R: rows in a few groups, each row roughly a mix of its group's directions (one row in no group):
R (152 x 10):
[[ -9  30 -39 -15  19 -40  -9 -29  48 -34]
 [-25 -72  14   3 -13   4 -18  31 -39  -6]
 [-22  16  53  49 -12  44  19  16  10  14]
 [-22 -28 -12 -11  54 -36  24  14 -47  20]
 [  4   1 -27   1  26 -16  28 -76  28   0]
 [-25  51  34 -11 -33  21  38 -11 -14 -35]
 [-16  15  62  38  -9  30  33  31 -12 -11]
 [-30 -23 -11 -21  27 -45   3  38 -17 -52]
 [ 45  62  31 -35  13  21   8   1  10 -18]
 [  7  63  42 -18 -16  -4  -6  31 -21 -36]
 [ -3 -16 -46 -17 -30 -49 -45  -5  24  22]
 [ -7  32 -27 -10  53  14 -10  42 -45  16]
 [ 13  43  32 -19  -5  16 -23  47 -25 -45]
 [  4   9  27  39  -5   1  36 -30  24  63]
 [  6  13  -2 -23  16  36 -18  74 -31  -5]
 [ 29  10  34  -7  13  21  -7  58 -34 -43]
 [ 29  -2 -26 -25  39  32 -16  62   7  15]
 [  5 -15 -50 -40  46 -44 -25  -3  11   1]
 [-20 -46 -52 -15  46 -25 -23   4  -6  17]
 [ 24  10 -47 -17  25 -29 -28 -29  45  28]
 [ -9  12  10  14 -19  34 -13  55   6 -62]
 [ -6 -50 -26 -23  55  -8  12 -32 -20 -27]
 [ -9  75   7 -44   1   7   1  16 -11 -31]
 [-31 -30 -42  -2 -29 -38  12 -44  32  -2]
 [  4  85 -11 -23  13 -17   7  -8   8 -25]
 [ 28  40  35  32 -45  42 -11  -2  23  -1]
 [ -6  44 -16  -8  -6 -23   1 -31  54 -49]
 [-29 -57 -55 -11  11 -23 -25  18  -3  12]
 [ 14  19 -34 -53 -17 -51  10 -21  -3 -34]
 [  9  -9 -59 -37  -7 -39 -30 -35  20   0]
 [ 16  17 -12 -28  40 -31 -25  55 -28  25]
 [-33 -47 -36 -32  38 -36 -14   4 -21  -4]
 [  7   3  14  44 -64  14 -29  24  26 -23]
 [  3  20  39  22 -56  35 -23  11  25 -31]
 [ 16 -65   3  15 -18  -7  -9 -20   4  59]
 [ -7  71 -30 -36  25   1 -10   0  26 -19]
 [ -8 -13   5  13 -51  49 -14   1  56  19]
 [ 20  49  -2  31 -34 -12 -21  34  20 -45]
 [-20 -19  41  39 -45  45  26   0   0 -21]
 [ 16  30  29  29 -51  43 -19  -6  34 -16]
 [-24 -42   8  24 -44 -22  -9 -40  35 -29]
 [-12  33  59  35 -16  33  34  24  -3  -5]
 [ 25 -34   2   2  35  -8   4  55 -54   7]
 [ -8 -47  29  51 -42   3  10 -34  -1  18]
 [-23 -25 -25 -31  48 -29  -2  18 -50  19]
 [ -8  24  64  40  -6  33  33  23  -6   6]
 [-16  -1 -20  11 -46 -10   4 -50  61   0]
 [ 50   3  20 -12  49  39 -12  31 -32  -6]
 [ 19  34  45  31 -14  50  -6  39   7 -15]
 [-18 -57 -50   9  16 -11 -15 -26  13  38]
 [-10 -25 -36 -41  13 -34 -53  -8  -6 -35]
 [ 20  35  33  25 -50  41  -5  -1  34 -20]
 [ 13   4  10   0  70  21  39 -29 -21 -24]
 [ -2  25  38  31 -63  35  19 -20  -8  10]
 [ 41  16 -17 -19  27  23 -26  -5   4  67]
 [ 31 -35 -47 -35  39  -3 -42 -11  -5   1]
 [ 34   8  29  52 -32  45  12  32   9  -5]
 [-27   5  43  -2 -14  19  24  48 -46 -31]
 [-16  16 -44 -44 -14 -54 -12 -38   3  -4]
 [-28 -64  30  16 -15  26   1  15 -44   4]
 [ 18  26   8 -24  54  10  -8  58 -22  22]
 [-38  10   3 -10 -75   6   2 -11  32 -25]
 [ 19  25  -5  18  45   1  35 -64  11  18]
 [ 15  70  38 -18 -28  -4  10  12  -4 -34]
 [ 27  35  28  -6  20  37 -26  53 -33  -7]
 [ 30  42  41   0   5  27  -3  54 -30 -13]
 [-25 -52   1 -11  37  -8  10  12 -61  12]
 [-13 -18   0  25 -39   5  -5 -47  64 -12]
 [ 10 -28   5  29  28  69 -28  29   1  14]
 [ 18  13   4  16 -39  19  -5 -41  65 -24]
 [-18 -56 -55  -8  28 -35  -8   5   1  23]
 [ -7   8  30  23 -63  48  15 -29  12   8]
 [-11 -47  40  18 -25   3  15 -17 -50  35]
 [  1   4   6  -1 -65  12 -35 -23  46 -30]
 [ 19 -38 -53 -24  39  -6 -35 -17  -4  28]
 [ 41  57   8  -6  20  18 -10  10  -7  56]
 [ 14  52  49 -17 -31  21  18 -10   4 -42]
 [  4  18  19  30 -60  43 -30   1  29 -17]
 [-50  31  -9 -35  22  48   7 -35  17   4]
 [-11 -68  16  49 -22   1  -1  15  -3 -32]
 [ 26  22  45  -3  26  26  -3  51 -40 -18]
 [ -9 -51  42  11 -34  19   1  26 -48   5]
 [ 19   5 -34 -36  54   4 -15  54 -10   8]
 [ 17  47  44  11   6  22  12 -48  25 -31]
 [-23 -50 -62 -17  12 -32 -16 -15   3  15]
 [ 16 -17  -6  -2  22  30  25 -78 -21   5]
 [ 37 -13 -49 -44  23  -9 -46 -18   7  -7]
 [  1  88  -7 -19  10  -1  -1  15  -6 -25]
 [ 11  42  47  50 -40  14  15  12 -11  11]
 [-12  -9  30  35 -53  -3 -15  59 -11   6]
 [ 29  33 -36 -42  34 -21 -22 -19  -4  41]
 [ 21  23   9  19  37  -7  55 -54  12  13]
 [-29 -47 -42 -26  34 -46   2 -19  -7   0]
 [ -8 -20  -1 -15  60 -25   3  49 -31 -29]
 [  2 -64 -18  35  29  34 -15  14   5  33]
 [-22 -49 -62 -15  26 -28 -16  -8  -2  19]
 [-15 -30 -16  -8  59 -26   5  33  10 -48]
 [-12 -50 -50   0  46 -33  -1  -2   1  29]
 [ -2 -15   7 -14 -15   2  -9  88 -25   1]
 [-21  30  61  34 -28  17  33  19   2 -18]
 [-32 -44  18  56  10  29  10   5   8  39]
 [-10 -14   5 -27  40 -50  54  -8 -29   0]
 [-48  21  42  25 -43  -4  27  10   6 -36]
 [ 10 -61  -7   0  23   6  -5  12 -31  59]
 [ 32  59  40   3 -17  26  26 -30  15 -16]
 [  9  45  24  23 -65  10   6 -28  -9  26]
 [-33 -57   6  47  23  36   3   8   0  24]
 [-41 -24 -35  13 -29 -28  15 -46  34  19]
 [ 11  36  31  33 -28  60 -14  28   9 -14]
 [  5  64  32 -22 -35 -10  10   4   4 -45]
 [-21 -52 -62 -13  12 -35  -5 -12   3  20]
 [-27 -45  30  30 -34  43  16  15  11 -30]
 [ -8 -39 -15  31 -22 -21 -10 -42  58 -12]
 [ -6  20  34  36 -45  50 -25  22   7 -22]
 [-13   4  -5   1  23 -21  33 -78  11  22]
 [-33 -61  -9  16 -28   1   6 -25  29 -40]
 [-27 -25   0 -26 -43 -10 -28  57 -30 -13]
 [  2 -26   6  -1  37  11 -19  80   6   6]
 [  0  19  24 -14  53  -2  22  35 -58  11]
 [-13 -33 -39 -22  59 -35   5   0 -24  23]
 [ 22  32   7  28  42   4  37 -52  -3  30]
 [-24 -20  35  43 -52  25  25 -10   4 -32]
 [-12 -57   0  16  24  12  -2  15 -49  46]
 [ 11  49  46  39   5  41  23   3 -25   5]
 [ 11 -28 -58 -39  30   0 -46 -17  -1  -7]
 [  2 -26 -30 -31  58 -33 -21  38 -11  -3]
 [ -4   1  16  28  14  62 -44  43  -4  15]
 [ 18   8  -9 -50  14 -58  27 -27 -24 -24]
 [-17  23  30  16 -14  24  50 -40  -3 -47]
 [-24 -24 -13 -18 -17  -7 -35  56 -50  17]
 [-10 -55 -26  42  14  12 -28  46   4 -19]
 [ 19  86  -6 -18  14 -17  16 -18   0   2]
 [ -1 -76  22  24 -26  -4   0 -14 -15  33]
 [-12  28  51  40 -20  33  45  19   0   5]
 [  8 -24   5  12  72  -5   3  52  -6 -18]
 [ -5   7  52  31 -36  23  28  51  -6   2]
 [ 26 -14  27  -2  52  30  -1  40 -46  -9]
 [ 31   9 -35 -29  56 -28 -27   5  -8  36]
 [ 20  68  -7 -46  24  -5   2  26 -24   8]
 [-28 -18 -33   3  59 -13 -14 -41 -30  21]
 [  9  75   1  -7 -27 -21   2 -33  31 -12]
 [-44  30  28 -16 -10  27   3 -11 -61  24]
 [ 14   4  23 -17  16  -5  36 -31 -47  58]
 [ 12 -44 -43 -35  40 -19 -40  -5 -17 -12]
 [ 18  70 -16  19   2  16   5 -28  41  22]
 [-47 -47 -35  12  -7   9 -34  39 -21  -1]
 [-10 -39 -48 -38 -25 -31 -29 -17  31 -10]
 [ -3 -39 -64 -25  12 -28 -26 -31  10  13]
 [ 18 -15 -41   2  -6 -45 -49   2  29  40]
 [ 17   9 -31 -46  44  25  -1 -48  17  20]
 [ 30  72 -11 -22   0 -14   8 -17  42 -11]
 [ -2  54 -33 -28  22  31 -24  27  37 -14]]
one row of each group, then the others: which group is each in?
[ 26 -41 -49 -32  27 -10 -39 -27  12  -9] => Y
[  5 -51  42  -2 -25  19   6  24 -50  24] => P
[-19  48  29 -15 -29 -22  11  38 -47 -16] => C
[-26 -47 -19 -30 -16 -28 -11  59 -13 -12] => F

[ 35  15  35  -4  19  34  -1  54 -32 -32] => Y
[ 30   8  22  16   3  69   4 -13   6  49] => C
[-32  31  34  11 -21   8  11 -21 -65  25] => P
[-29  -8 -41 -13 -24 -32  -8 -56  38   7] => Y
[ 16  13  34  -4 -26   1  22  70 -34  15] => F
[ -6   0 -17  21 -39   5  21 -50  60  17] => Y
[ 27  28  42  36  -3  57  23 -10  -7  25] => C
[-11   1  17  40 -15  23  40 -41  39  40] => Y
[  2 -36 -23   8 -59  -4 -31 -35  11  38] => C
[-54 -15 -15 -19  10 -10   3 -54  33 -34] => P
[ -2 -38 -23 -18  10  27  14 -76   6  -5] => C
